Each path below is one point turned by a fixed rotation once a step. After each direction that follows a path, write how fast that rotation turns it, in degrees per step (0 if it stays still).
Each turn is a multiple of 5 degrees from 10 to 175, or 0.
Each row of a path follows its step; steps can be skipped.

step 1: -1.06 -1.04 -1.53 -2.44 -2.58 0.77 1.02 3.14 -3.42 3.11 0.32 -5.71 1.03
 1.64 0.58 0.35 -1.74 1.59 -2.18 2.87 3.22 0.59 -0.27 1.25 -0.15 1.70
 -1.32 -3.12 3.38 2.66 -0.66 1.08 -0.97 1.61 6.15 3.80 -2.52 -0.65 1.17
 0.84 1.27 -4.23 0.41 2.62 -3.07 -0.38 0.44 -1.35 3.04 5.44 0.84 0.07
 2.29
step 2: -2.86 1.18 0.74 -4.23 -0.86 1.60 -2.85 -3.74 -0.03 3.72 0.55 1.66 2.94
 3.95 -0.60 -3.19 -0.82 -1.42 -0.61 0.27 2.64 4.22 -0.11 -2.65 -0.46
 2.35 -0.30 -2.35 0.92 1.38 0.76 -6.28 -4.67 -0.99 4.02 -2.72 2.32 1.20
 0.49 -1.03 -0.67 4.11 1.62 1.40 -3.46 2.36 0.14 -0.18 -0.32 2.82 0.66
 1.92 0.76
step 4: -1.69 -1.12 -3.43 -1.90 -0.77 2.70 7.74 -0.03 3.42 -1.48 -1.68 -2.59
 -1.09 -0.95 -0.31 -3.36 0.15 0.88 -5.34 -0.22 2.96 -1.97 -0.70 -0.84
 3.68 -0.23 -1.71 -2.05 -1.12 0.27 -4.04 -1.63 -0.79 3.35 2.15 -0.90
 -1.44 1.50 2.99 2.96 2.10 0.19 1.11 3.34 -1.59 2.57 0.54 0.64 0.03 2.73
 -1.64 3.49 1.63
step 11: -0.42 -2.40 -2.72 -1.46 -2.12 -2.33 -0.34 -0.03 -1.03 -1.49 4.99 -0.55
 -0.31 -3.63 0.91 -4.17 0.47 -0.64 -0.98 1.79 1.75 -0.31 0.21 3.70 -0.04
 -2.12 -0.82 -1.00 1.85 -4.10 -3.18 -0.66 1.62 4.49 2.13 -1.89 0.49
 -1.84 1.45 0.89 -5.96 -0.85 0.39 0.99 -3.17 2.72 1.44 -0.70 4.38 4.74
 0.49 4.07 -1.15
step 20: 1.43 2.12 -0.38 -0.86 1.72 0.69 1.42 3.55 -0.85 2.92 -2.60 -1.26 2.56
 2.52 0.80 -2.64 1.66 0.43 1.42 4.87 3.40 -2.21 3.35 2.23 -1.15 -1.04
 1.40 -2.37 -3.12 -0.83 -2.43 -4.21 -3.88 2.26 3.38 -5.05 4.72 4.83 0.50
 -2.70 0.54 0.57 2.75 1.03 -0.10 -1.59 0.17 2.06 2.13 -0.06 -1.48 0.19
 -0.07
step 29: 0.55 1.14 -3.98 -0.66 -5.82 -1.29 2.49 -0.68 -0.86 -1.00 -2.18 -1.14
 2.30 -0.97 1.47 -2.24 -4.50 4.22 2.46 -0.81 -2.42 3.73 1.85 2.42 1.54
 0.85 -3.76 0.55 5.57 -0.95 -2.72 -2.11 -2.02 0.65 2.19 -3.86 0.19 -2.51
 0.31 -1.39 -0.45 -3.11 3.52 -1.37 -0.99 1.87 1.78 1.64 1.59 2.04 1.14
 0.79 2.63
step 31: -0.76 5.47 0.07 -1.92 -4.06 1.34 -2.76 -4.33 -1.65 -0.20 -2.48 -2.39
 0.13 1.07 0.09 -3.48 1.85 -2.41 -0.53 1.16 0.32 -2.53 -1.81 -3.16 0.04
 2.92 3.08 -2.23 -0.69 -1.18 -0.75 -0.74 -2.76 2.60 5.60 -3.59 0.44 0.84
 -1.84 0.96 0.23 -4.01 0.08 2.68 1.36 -1.41 0.92 0.41 1.54 5.22 -2.49
 -2.98 0.93
Speeds:
-0.45 0.35 -0.44 -0.04 -0.10 -0.97 0.21 0.75 0.11 0.39 -0.48 0.48 0.11
 0.03 -0.83 0.06 0.49 1.59 -0.56 -0.59 -0.59 -0.21 0.75 -0.28 1.05 -0.79
 -0.02 1.26 -0.52 0.04 0.86 -1.31 -0.88 0.77 -0.68 0.00 0.19 -0.81 0.67
 0.06 0.77 -0.86 -0.65 -0.24 -0.58 -0.08 -0.83 0.52 1.00 0.37 -0.46 0.13
 -1.62
85
-1.01 -2.26 0.41 0.05 -0.28 0.30 1.65 1.50 0.81 -0.16 -0.02 0.84 0.19
 1.07 -0.15 -0.46 -0.58 -0.73 -0.50 -0.39 0.62 0.07 0.47 -0.22 -0.04
 -0.01 -0.70 -0.63 0.08 1.24 0.46 -0.09 0.90 -0.66 0.20 -0.72 -0.35 0.21
 1.19 -0.35 0.21 -0.23 -0.47 0.58 0.03 -0.32 0.53 0.36 0.66 -0.22 0.12
 -0.14 -0.01
140
-0.43 -1.58 -0.42 -0.44 0.26 0.33 -0.50 -0.49 -0.22 0.48 0.61 1.60 0.55
 -0.71 -0.70 0.31 0.88 0.98 -0.97 0.60 0.79 0.63 -0.87 0.71 -1.07 -1.04
 -0.37 0.93 -0.42 -0.58 0.48 0.20 -0.08 0.59 0.28 -0.30 0.24 -0.26 0.34
 0.33 -0.69 0.25 -0.64 0.69 0.32 0.14 -0.42 0.34 -1.61 -0.04 -0.35 0.21
 0.93
170
1.63 0.43 0.45 -0.39 0.58 -1.18 -0.04 -0.69 0.56 1.01 -0.43 0.54 -0.05
 1.19 -0.15 -0.41 0.21 0.70 -0.27 -0.15 0.25 0.31 0.46 0.15 0.53 -0.43
 0.78 -0.32 1.36 -0.11 0.41 1.54 0.56 -0.28 1.41 -0.09 -0.42 -0.52 -0.34
 0.54 -1.00 -0.81 -0.77 0.89 0.43 0.54 0.09 0.87 0.81 -0.48 0.18 -0.37
 -0.14
60
-0.31 -0.01 -0.18 -0.51 -0.88 -0.73 0.76 0.20 0.03 -0.01 1.40 -0.43
 -0.89 -0.04 -0.05 0.68 -0.78 -0.70 0.46 0.41 -0.02 0.26 -0.67 0.62
 -0.16 0.33 1.43 1.67 -0.50 -0.08 -0.16 0.46 -0.70 -0.07 0.73 -0.91
 -1.15 -0.97 0.09 -0.76 0.40 0.92 -0.21 0.09 0.07 0.17 -1.07 0.37 1.21
 -0.19 -0.41 -0.95 0.88
60
